Each path below is one point turned by a fixed rotation once a step. After each direction that follows a path, write how fast that rotation turns it, in degrees per step (0 if it stays still).
Each turn is a multiple of 5 degrees from 10 to 175, or 0.
Each row of a path follows its step; steps can be skipped.
path 1
step 0: [ -2   5   1  26 -23 -41  31 -12 -20 -29   5 -27   1   6 -27   4 -28   4
  -4   2 -16  30  32 -39  16 -21   3 -14   9  12  22  -2   8 -19   7 -42
   2  19  -2  -2   2 -36   3   7  11  30   8  -1  10  23   5  24   5 -36
   9 -18  -8]
step 1: [  0  -1   9  38 -12 -22  42  18   1   4 -18 -17  26 -46 -18  13  -1  -4
   6   1 -15   7  -4 -39   6  59 -10 -44   1   2  -1 -21  -8  24   2 -18
 -11  19  -7  -3   8 -25  40  -6   5  10  12   1   9  11   5 -10  -5 -15
 -21   2   3]
step 2: [ -3   8 -21   2  -3   4  11   6  21   1   2  19   5 -30 -19  -7  12 -14
  36 -33 -19  15  24 -55   1  21 -21 -19  29 -20  -5 -45   6   2 -17   9
 -22 -12  32 -13   3 -20  -1 -21  16 -14 -20  26  -3  16  -4  19  24  -9
  15  -3 -29]
step 3: [ 28  17 -12 -16   6  -5  23 -18  27  -3 -19  -7  -4  22   9  -3  14   6
   7 -29 -33  -2  -2 -47 -56  16 -27  16   7  23  -7 -16   7  35   3 -22
 -12   2  -6 -16  18  -5  22   1  -5   0  12  31 -24  -3 -10  35  36  12
   4  -1   7]
step 4: [ 30  12  11  16   5 -34  28   2 -38   1   4 -18  21  27  -1 -13  29 -15
 -10 -12 -18   3  18 -31 -16  -2  25 -16  20   9  10   1  29  10  -5  -8
 -19 -23  11 -15  -9  16 -21  12  -9   9 -11 -14 -33  12 -20  50  37 -20
  -6 -10  17]
step 5: [ -4  42  -3  28   5 -38  14 -15 -17  -1 -10 -16   8 -12   1  -6  17   6
  37  -7 -16  28  12 -17 -21  14  12 -30  18  28   5  -8 -12  16  15   5
  27  43   0   2 -19   3 -10  29  11  10  12 -16 -34  40  -1   2 -10  -1
  -9 -22  34]
step 6: [-19  -1 -30  31 -27   1  17  20 -30   6  -5  10   7 -32  -9 -16  -3   4
  32 -14 -35  26  10 -48  -7  15  34  15   2   2  16 -29 -29  13  41   2
 -10  15  22 -23 -31   0 -10 -10 -20  11  -6  -2   5  -7 -26  -5  -8   0
  -6   1   7]
step 7: [ 20  -3  -8   0  12 -22  15  15  -5 -23  -8  15  -6 -14  -1  10 -19 -13
  22  -9   1  36   9 -27 -12   9 -19  19  -8  28 -46 -54 -11  20  30 -37
  -3  10 -16 -18  -7  -8 -18   1  -6 -12 -26  15 -24   2 -33 -15  11   3
 -10 -10 -37]
step 8: [ 46  10  -7  31  36 -10  32  -5  -5  -1   0  -4   2  -9 -28 -22 -19  -3
   2  -9 -30  -6  20 -50  18 -19  -4  27  -2  11 -46  -9   2  -8  12 -33
 -25   5  -4  -5  16  21 -11   8 -17  18  22   9  -2  10  14  24  16 -20
  20  11 -12]
step 9: [ 21   2  46  42  38 -41   7   1   9   2 -17 -17  18  17 -24   0   9  -6
  15  11  -9   9  -8 -35  -2   1   8 -35  10  -7 -22 -42   4 -10  -7  24
  -9  13 -17 -20   7  -1  11  11 -23   7  43  18  -9   9 -27  15  -3   8
  -4   7  10]
step 10: [ -7  28  -3  37 -41  -4 -12  -6  -8   7  -4 -10  16  11  -6 -25  -3  -1
  17 -28 -19  35 -17 -22  -8 -37   0 -42  43 -23  -7 -24 -14   6   5   7
   4  24  24 -30  18   2   4   6  -7  18  14  27   0  14 -14   8   5 -34
  17 -11 -13]
step 11: [ 12  14   1   9 -40 -16  32  -9 -19  -5  -4 -18  -1  17  26  32  -5  40
  15 -13   6  18 -17 -34  -6  25 -11   1  38  23  -6 -35   2  15  37   2
 -14  30  12 -31  12 -11  20   3   9  30  -9   5  14 -20 -13  14   7   4
 -19   9 -21]
Speeds:
[  4  10  -5   2   0  -1  -2  -4  -1   5   0  -4  -3   6   3   0  -1   1
  -5   5  -4   1   0   7  -8  -1   9  -8   8   7   2   0   0   0  -1   8
  -1   0   5  -4   2  -3  -1   2  -5   4 -13   2  -5  -5   6  -2   0   7
   2   7   0] => 55
[-5 -7  7  6  3 -3 -2 -1 -1  0  6 -9  2  7 -4  0 -2  1 -5  4 -1 -3  2 -2
 -4 -6 -3  9  6 13 -8  2  7  3 -3 -8 -4 -6 -6  4 -6 -2 -5 -1  4  0  1 -3
 -1  3  8  3  3  1 -1  3  3] => 85
[  6   3   4   0   6  -2   3  -6   3   0   3   9   1   2  -6  -4 -10  -3
   7  -4   2   4   2   9   2  -3   7   2   2   4   1  -2  -5   7   4  -2
  -5  -4  -3  -5  -7   5  -3  -5  -8   1   5  -7   2  -3   2  -6  -3   4
  -1  -9   2] => 35
[  1   3   2   1  -1   4  -2  -4   6  -2  -1   1   3   3   9  10  -4   1
  -4 -13  -7   7   5   1   4  -5  -6  -2  -3  -1  -4   1 -10  -8   1  -3
   2   5   0   2  -2   3  -4  -8   0   1  -4   0  -2  10   8   3   1   2
   1   2   8] => 140
